0: array([131, 145, 159,  68, 131, 156, 118, 147, 169, 109, 127, 120, 114,
       135, 140, 132, 107,  76, 179,  68,  90, 138, 110,  78])
1: array([162,  94, 126, 105, 116,  63, 149, 109,  34, 111, 100,  69, 100,
       113, 110, 158,  90, 108, 175,  84, 101,  67, 189,  84])
2: array([133, 121,  86, 113, 146,  57,  83, 122,  49, 133, 137,  68,  67,
       119,  70, 141, 100,  67, 118, 124, 170, 107,  97,  78])
3: array([146, 103, 163, 194, 102, 125, 124, 140,  95,  73, 116, 192,  95,
       158, 136,  60, 159, 119, 106, 191, 130,  99, 146,  80])
4: array([133,  89, 125, 106, 117,  87, 141, 175, 130, 124, 202, 102, 154,
       184, 134, 114, 106,  68, 205, 128, 109, 159, 134, 197])
5: array([102, 121, 136, 122, 180, 250, 174, 106, 210, 131, 110, 118,  85,
       142, 174, 146, 158, 166,  96,  73, 105, 155, 133, 146])
6: array([102, 187,  81,  88,  93, 100,  88, 152, 161, 138, 116, 114, 153,
       122,  64, 158, 128, 175,  69, 144, 171, 177,  89,  95])
7: array([140, 113, 169, 183,  97, 133, 117, 134,  88,  76, 104, 184, 115,
       151, 128,  61, 162, 110, 103, 197, 133, 116, 143,  84])
8: array([ 84, 191, 116, 162, 117, 200, 140, 158,  56, 153, 159, 129, 160,
       103,  82, 120, 192, 205,  93, 139, 161, 152,  44, 128])
9: array([127, 133, 132,  99, 228, 255, 209, 181, 239, 157, 121, 150, 130,
        92, 185, 161, 173, 228, 133,  86,  69, 203, 159, 190])
10: array([199, 215, 210, 207, 180, 249, 139, 154, 131,  83,  80, 195, 128,
        87, 160, 139, 208, 177,  75, 201, 199, 126, 201, 117])
11: array([157,  39, 178, 162, 196, 168, 201, 142, 178, 221, 145, 202, 235,
       131, 175, 197,  72, 128, 150, 125,  51,  85, 181, 135])

array([139,  86, 140,  97, 128, 119, 181,  86,  76,  92,  93, 119, 142,
        89, 159, 124, 116, 116, 186, 101,  92,  96, 156, 119]) 1
array([ 88, 181, 117, 156,  87, 151,  95, 142,  82, 140, 144, 133, 162,
       128, 103, 100, 165, 136,  99, 152, 147, 131,  73, 100]) 8
array([143,  97, 119, 112, 116,  83, 142,  85,  37, 111, 111,  87, 109,
       130, 132, 155,  95, 120, 171,  68, 117,  76, 182, 105]) 1
array([108, 161, 129, 129, 125, 178, 133, 196,  58, 142, 146, 148, 171,
       103, 102, 124, 169, 168, 107, 165, 125, 157,  79,  87]) 8
array([ 77, 110, 141, 143,  91, 221, 151, 142, 202, 127, 141, 106, 131,
       164, 162, 130, 161, 171, 149, 117, 123, 119, 146, 195]) 5
array([103, 112,  68, 130,  87,  36,  86,  65, 143,  98,  95, 123, 103,
       129, 104,  99, 105,  70, 101, 120, 170, 122, 131, 161]) 2
array([129, 129,  94,  96, 139,  49, 107, 132,  38, 142, 142,  91,  63,
        93,  61, 146, 103,  69, 120, 125, 162, 113,  91,  80]) 2
array([115, 128,  80, 148, 105,  36,  87,  70, 105, 153, 225, 115, 100,
       143, 129, 122,  79,  64,  97, 119, 165,  73, 156, 130]) 2
array([154,  41, 170, 106, 164, 147, 188, 112, 169, 183, 121, 203, 226,
       117, 179, 177,  90, 115, 156, 122,  69,  95, 164, 104]) 11
array([110, 167,  53, 110,  74,  80, 103, 151, 151, 134, 115,  83, 145,
        95,  94, 121, 107, 146, 114, 136, 138, 157,  77, 110]) 6
array([129, 129, 134, 102, 207, 255, 212, 170, 241, 168, 121, 143, 127,
       105, 199, 167, 178, 229, 125,  82,  72, 210, 166, 206]) 9
array([117, 120, 110, 169, 105,  32,  94, 135, 178, 107, 109,  87, 156,
       162,  73,  92, 139,  58, 164, 103, 156, 132, 165, 228]) 4
array([109,  81, 145,  81, 139, 237, 222, 173, 231, 214, 138, 100, 188,
       158, 164, 165, 177, 199, 149, 110,  96, 228, 165, 250]) 9
array([203, 210, 192, 162, 172, 255, 103, 154, 193,  82, 133, 188, 190,
       126, 166, 141, 211, 242, 103, 195, 237, 162, 136, 123]) 10
array([120, 119,  68, 144, 111,  49,  46,  68, 153, 116, 140, 131, 108,
       134, 100,  98,  95,  60, 113, 114, 154,  70, 145, 149]) 2
array([120, 129, 170,  87, 180, 147, 172, 138, 148, 114, 102,  68, 130,
       187, 157, 124,  74,  61, 147,  86,  74, 136,  65,  74]) 0
